Where one turn sends some rows of the set: a few examples, then the rows asked:
Y: [-2.58 -0.27  1.05  0.76  1.68 -2.14 -2.00  0.12  0.32  0.19  4.14 -0.83
 -0.35]
G: [ 1.82 -2.55 -1.74  1.33  0.13  1.56  2.08  0.66  0.75 -0.37 -1.08 -0.76
  0.56]
V: [-0.69 -1.84  1.11  2.07 -0.89  0.49 -0.04 -3.29  2.38 -0.39  0.40 -1.70
  1.24]
E: [-0.71  0.21 -1.10 -0.07  0.62  0.40 -0.88  2.87 -0.07  1.91  0.31  2.60
 -1.92]
P: [ 2.25 -1.06 -0.63  0.49  1.39  2.37  1.08 -1.14 -1.07 -2.67 -0.90 -0.43
 -2.56]
Z: [ 0.17  1.27  2.83  0.15 -1.58 -0.53 -1.18 -2.76 -0.35 -1.40  0.13 -2.36
  0.72]
L: [ 1.92 -0.25 -1.88  0.24  0.12  1.64  3.67 -0.19 -0.37 -1.21  0.50  1.16
 -0.52]
A: [ 0.36 -2.68 -0.10  0.40 -1.87 -1.19  2.31  0.99  0.86 -1.58 -0.58  0.67
  0.58]
U: [ 0.91 -1.16  0.17 -1.53 -0.64 -1.60  1.35  0.24 -0.05 -3.04 -0.35  0.61
 -3.39]
S: [-0.02 -0.85  0.40 -1.93 -0.13 -0.62 -0.13 -3.39  1.71  2.24  1.50 -2.84
  0.02]
T: [-0.18  2.36  1.67  0.58  2.12  1.08 -2.31 -0.53 -1.34 -0.23  0.68  2.58
 -1.38]
J: [ 0.73  1.29  0.35 -0.31  4.57  0.17 -2.19  0.51 -1.52  0.26  2.11 -0.91
 -0.98]
H: [-1.36 -0.10 -0.33  1.48  3.28  0.19 -2.15 -0.14  0.24  1.10  3.65 -2.02
 -0.39]
K: [ 0.10  2.42  0.33 -1.29  2.18 -0.77 -2.12  1.11  0.28  1.16  0.57  1.81
 -2.91]
W: [-0.51 -0.96  1.59 -1.04 -0.62 -0.15 -0.24 -4.30  0.78  1.19  1.59 -2.07
  0.97]
Q: [ 1.11 -0.32 -1.19 -0.66 -0.99 -0.22  3.85  0.30 -0.01 -1.64  0.76  1.86
 -0.82]
D: [-1.13  0.20  0.21  1.52  0.29  1.83 -1.13  1.43 -1.50  0.60  0.43  3.36
 -0.49]
F: [-0.21 -1.74 -0.49  0.16 -0.69 -1.35  0.24 -1.47  4.06  1.13  0.25 -2.55
 -0.50]
M: [-0.72  1.06  1.94 -0.95  2.67 -2.30 -1.99  0.69 -1.61 -1.02  2.65  0.56
 -0.86]
C: [ 1.55  1.53  0.26 -1.33 -0.15 -0.72 -0.90 -1.06  1.49  1.01 -0.38 -4.23
 -1.21]

D goes to Y
T goes to M
Q goes to S
Now these:
V goes to A
C goes to P

